The rows below come in pairs that one turn or mirror swaps. Which row does each named row swap with?
The rows were stretched afterwards, more along some directions than others.
dapo: [  7   1  -8  -5 -25  23 -15  -6  22 -27   0 -24 -15  -2 -11 -41  16  -7
 -16 -24  15 -16   6]
zup: [  2 -34  -7  14  -7  19  19  -1  -6  21  16   3  18 -10 -19 -22 -12  22
   7   9  19  -1  -7]
losu: [ -9 -58  -4 -19 -39  12  25   8  12  -9   2  11  19   1   8 -12   0  10
 -14  29   5   8  -1]
gor: [  3  -5 -10 -12 -11  -1  14  22 -16   0   5   2   9 -32   5 -10 -17   6
  12  -4   0  -2  -4]
Vili: [ -5 -44  -7  -3  -7 -10  -1  -2  18   3 -10  18   5  14   3  -5  -1  12
  15  13  26   4   3]
Lala: [-15  -1  20   0  -7  -4 -10   7  35 -22  -4  16   9  -6 -18 -28  -6  -1
   4  -9   4   0  23]
Nunaz: [  7   8  12   5  10 -16 -20   5   7  -8 -25  25 -10   3  -7 -13  -3  -3
   6   2   2   2   3]
tinur: [ 11 -15   6  12   4   2 -15   1 -14   5 -19 -12  -6   8   2   7  16   1
  -9   5 -11  -9  21]
Debi: [ -7 -22  10  -1  32   7  17   4 -20  14  -5  26  17   5  10 -10 -15  26
   1  17   1 -16   6]
fuvus: [ 14  32  -1   9  16  22   3  -3   0   7  -5  25  -2  13  -6 -11   7  -3
   2 -20 -19  12  -6]
magu: [ -6   0  -2  -6 -18   2  21  25 -12 -13  12  -3   8 -15   3 -31   3   6
 -18  -3  37   5 -10]
Lusup: [  8 -26 -14 -12 -31  24  22  19   6 -10  -3  21   6  11   2 -22   0   9
 -22  12   7  15 -28]
zosu: [  2 -40  -1 -26 -21  28  38  12  21 -33  10  20  16 -14  -9 -64 -14  19
 -18  23  28  15  -4]
voz: [  2 -32  -7   6   7  -4 -23 -11  27  -8 -16  24  10  13 -13   2   3  18
  13   5  19 -29 -10]
Nes: [  8 -31  -3  -8 -11  20  21 -11  18   3   5 -21  -2  -7  -9 -52   7   1
  -4   0  29  -7   8]
vube: [  7 -15  -1  -4   0  -3  23  21 -26   0   8   1   4 -33   1  -6 -29   8
  18   2   2  -8  -1]
mot: [ 20 -37   0  15   1  28  13  -4  24   8  -6  -7  -2  24 -20 -12  11  13
   5   3  10   3  -5]
temov: [  3  -9  -1  -3  -8  -5  19  21  -2 -15  11  27  17 -16 -10 -27 -38  13
 -13   0   9  -8 -27]
bagas: [ 17  -7  -5   2  -7  -1  10  -1 -27   3  -1  11  -5 -12   4   0 -17  -1
  -2  18  -1  12 -14]
lefuv: [  9 -13   0  -1   8  14   1   4  29  -5   1  25 -12  12   0  -3  -4  14
  25   3   4  -5  -8]
Vug: [  9 -10  -4  -1  -8  10  16   8 -24  12   6   9  14  -5   9  12 -19   0
  -6  14  -3   2 -18]
bepeb: [ 11 -33   5 -25  -5  -1   5  12  -7  18 -11  47   8  -2  18  13  -6  17
   5  25  -9  -5 -11]
Vozi: [ 24   3   0   6 -22  -2   3   2  20 -21 -18 -30 -13 -24 -28 -20   7  -7
  12  -8  21   6  -2]
dize: [  0 -44   5  -5  10  -7   5  32 -10  -2  -2  50  20  23  18  14  -7  34
 -18  37  22 -19 -11]
pefe: [ 14 -29   6   3  -8   6  23  19 -10 -12   9  -4  -1 -20   7 -16 -10  14
  -3  45  30  14  12]
val: [-16  -9  21 -12  -6   8  18   5  -6 -18  17  32  -2 -11  -2 -25 -33   7
   2  -3   9  -7  -7]
mevi: [  7   0  19  -5 -29   1  -1  32  16 -10  -3   1  -3 -19 -12 -28   1  -1
 -17   1  12   9  18]
Timit: [  4 -18 -12   5  11   5  14  -7 -30  20  10  12  16   3  12  18 -12   4
   4  16  -2  -2 -16]
palo: [ 22  36  -2  15  25  19  -4  -4   1   7 -11   5   4  -3 -10  -9  11  -6
   2 -20 -18   6   8]
sem: [ 10  -7   4  14  27   2  -9  -3  20  17 -15  -5  -7   9 -21 -13   5   3
  15  -1  22   5  14]
pilid: [-15  -4  -1   0 -17  -9  23 -24   7  -9   1   3  -4  -9  -6  -6 -12   3
  38  14  16  15 -17]
Riz: [  0  22  -4  -3  11 -17 -18  10  -4 -29 -14  13  -4   6  21  -2   6  -1
  -8  12  11 -11  10]
kuz: [  3 -36   4 -13  12  -5   2   0  22 -15  -4  37   2  -2  -5 -22 -12   8
  25  16   7   3  12]
Fibub: [-14 -60   5  -5 -15   4  36   7  -1   4   1  34  17  16   6   9  -2  21
  -2  36  15   2 -14]
seg: [ -6 -21   8 -14 -26   5   8  17  20 -44  -5  12   4   3  -4 -45 -15  17
 -29  13  40  -5   8]
lev: [ 22 -31  -7 -11 -29  19   5  27   3  -7   6  25  14   5 -16   3  -4  21
  -9  23  21   2 -24]
lek: [  4 -34   1  -6   5 -12   6  -3  28 -17 -11  25  14  -5 -14 -16 -13  17
  18  15  30 -28  -5]
bel: [  9  14   7   2   2   6 -10   0  -9 -11  -5   3 -12  -1  -3 -12   5   2
   4  -6 -11 -22  25]
nus: [  8  49  -3   3  16  15  -1   0  -6   0  -2   7  10  -1  -1  -8   9  -8
  -2 -26 -13  -1  -1]
Zop: [ 15  -8 -18  11   2  15  21 -11 -20  11   6  -5   6 -12   1   4  -4  -6
   8   3  -7  13 -12]
rig: [ -7 -18 -25   5  -3  12  15  16   8  -4  15  18  25  10   8 -12  -5  17
  -7  13  28  10 -24]
naza: [ 14  -3  15  -7 -18   7 -18  19  25 -20   1  19 -18  13   1  -5 -20  11
  -1  16 -11  -4  12]
Zum: [  9 -19   5   0  30  18  31  10 -19  31  -8  14  22  -7   3 -15  -2  26
   3  11   0  -4   1]
pozad: [  9  11  -1  -8  16  -7  15 -17 -22  22 -20   3  -2  -2  14 -19  17  -7
  -3  -2 -14  -1  -3]
sef: [ 12 -19   3 -12 -16 -11   7   5   6 -25  -7   6 -16 -27   2 -11 -20  11
  16  30  26  -5 -12]
kezam: [  6  -8  -6  11   8  18  20  21  20 -10  14  27  12   6  -3   0   1  16
  25   9  12  14   0]
sak: [ -2   1  13   7  12  25   7 -17  -9   0   9   4 -10  27 -16 -18  13   0
   5  -6  14   0   4]
Mivis: [  4  36   2   9  26  10   0 -11  -8  24 -10  14   9  11   3  12  11 -12
  17 -22 -21   2  -3]
rodog: [  7 -24 -23 -20 -27  11  38   4   0 -24 -14  -5   4  -2   1  -5   8   9
  -7  25  29   4 -23]
romu: [  3   1 -11  14 -21  22   8  19  15  -9   2  -9  19 -10 -26 -16   7   9
  -6 -25   7   9 -12]

Zop swaps with palo
naza swaps with pilid
Mivis swaps with Vug
pozad swaps with temov
Debi swaps with gor
zup swaps with bel
bagas swaps with fuvus

